(in the rows, 128 means zero)
One turn moves each row of this set onto another row. After a few examples, where does it send each row asked below?
fere: [189 145 135 113 128 168 103 136  96 133 124 134  99 130 127]
deten: [131 144  99 140 108 142 144 153 102 110 142 131  93  90 106]
Kuno: [140 145  83 110 134 148 114  90 150 160 121 111 147 122 133]
Mudo: [123 139 162 171 128 142 131 134 155 111 101 114 157 153 140]
gusof: [114 142 134 128 108 160 134 144 163 111 105  85 142 102 154]
zode: [132  96 101 105 128 144  96 106 127 147  88 146  96 116 129]
vavi: [172 135 119 141 130 131 149 166  97 132 143 157 114 127 118]
Logib: [117 129 132 100  83 140 114 164 142 133 124 152 134  96 161]
Kir: [148 126 154  99 127 122 128 147 137 127  78 112 157  88 155]
gaka: [123 119 127 122 133 121 141 102 134 148 148 109 173 149  99]
Pizez: [127 139  81 139 142 130 129 124 123 151 145 123 175 132 126]
pabom: [165 133 136 120 152 110 145 110  97 120  89  98 115 114  94]
fav: [ 90 146 173 140 122 120 122 100 170 133 113 155 129 131 133]
zeru: [128 134 167 137 114 127 114 153 133 126 109 188 146 149 139]
Terir: [118  69 143 114 121 116 125 120 110 138 115 143 128 143  98]
Togos: [121  71 139 130 115 163  96 130 114 144 118 134 103 118 114]
Seput: [ 96 146 171 136 130 126 120  84 167 132 121 153 134 135 133]
ganep: [ 92 134 125 140 147 113 143 113 160 122  72 120 146 108 146]
veg: [168 148 140 157 148 159 128 147 106 133 147 117 107 159 113]
Zupu: [106 140 109 155 118 118 175 135 117 117 145 118 108 128 100]
karo: [149 136 135 119 141 120 117 109  96 131 108 172  76 112 115]
zad: [147 149 134 128 137 123 165 112 128 147 144  72 127 114 108]
nenol: [140 155 137 110 136 115 148  93 142 150 150 141  79 120 105]
rego: [127 129 154 149 110 164 130 114 113 119 137 138  78 141  91]
nez: [ 87  97 127 139 116 127 133 126 117 138 160 134 145 134  99]
gadir: [101 143 131 145 142 103 142 121 153 113  79 119 149 111 151]
sozez: [116 136 154 172 134 154 127 133 152 110  98 128 164 154 136]
limaf: [142 125 188  92 107 129 105 117 148 146 119 147 149 116 139]
dule: [121 139 136  98  92 144 120 166 146 122 116 161 130  92 154]
Zibop: [139 117 157 156 152 106 159 113  99 126 111 126 111 136  86]
ses: [174 135 154 103 117 132 151 103 123 144 135 104 104  98  90]
Gona: [143 133 196  99 104 141 108 125 153 145 114 152 137 109 135]
nenup: [128 133 156 137 114 132 108 150 133 121 119 186 151 147 145]
zev: [128 154 121 154 126 166 125 135 114 112 144  95  84 124 106]
tuf: [134 156 117 125 166  90 138 105 115 127 107 131  85 129 110]
bib: [140 112 145  96 121 116 130 140 139 141  77 110 157  90 153]
lefip: [169 160  90 121 136 123 152 155 105 133 132 111 130 121 132]
bibin: [110 128 131 137 103 165 133 150 161 123 100  88 144 107 149]
givas: [161 118  90 130 141 173  90 123 120 154 101 121 136 120 140]
pud: [155 166 112  93 134 137 124 107 125 146 139 120  92  90 132]

sozez -> bib
pud -> rego
Where do these go?
nez -> Kuno
dule -> fav
vavi -> tuf

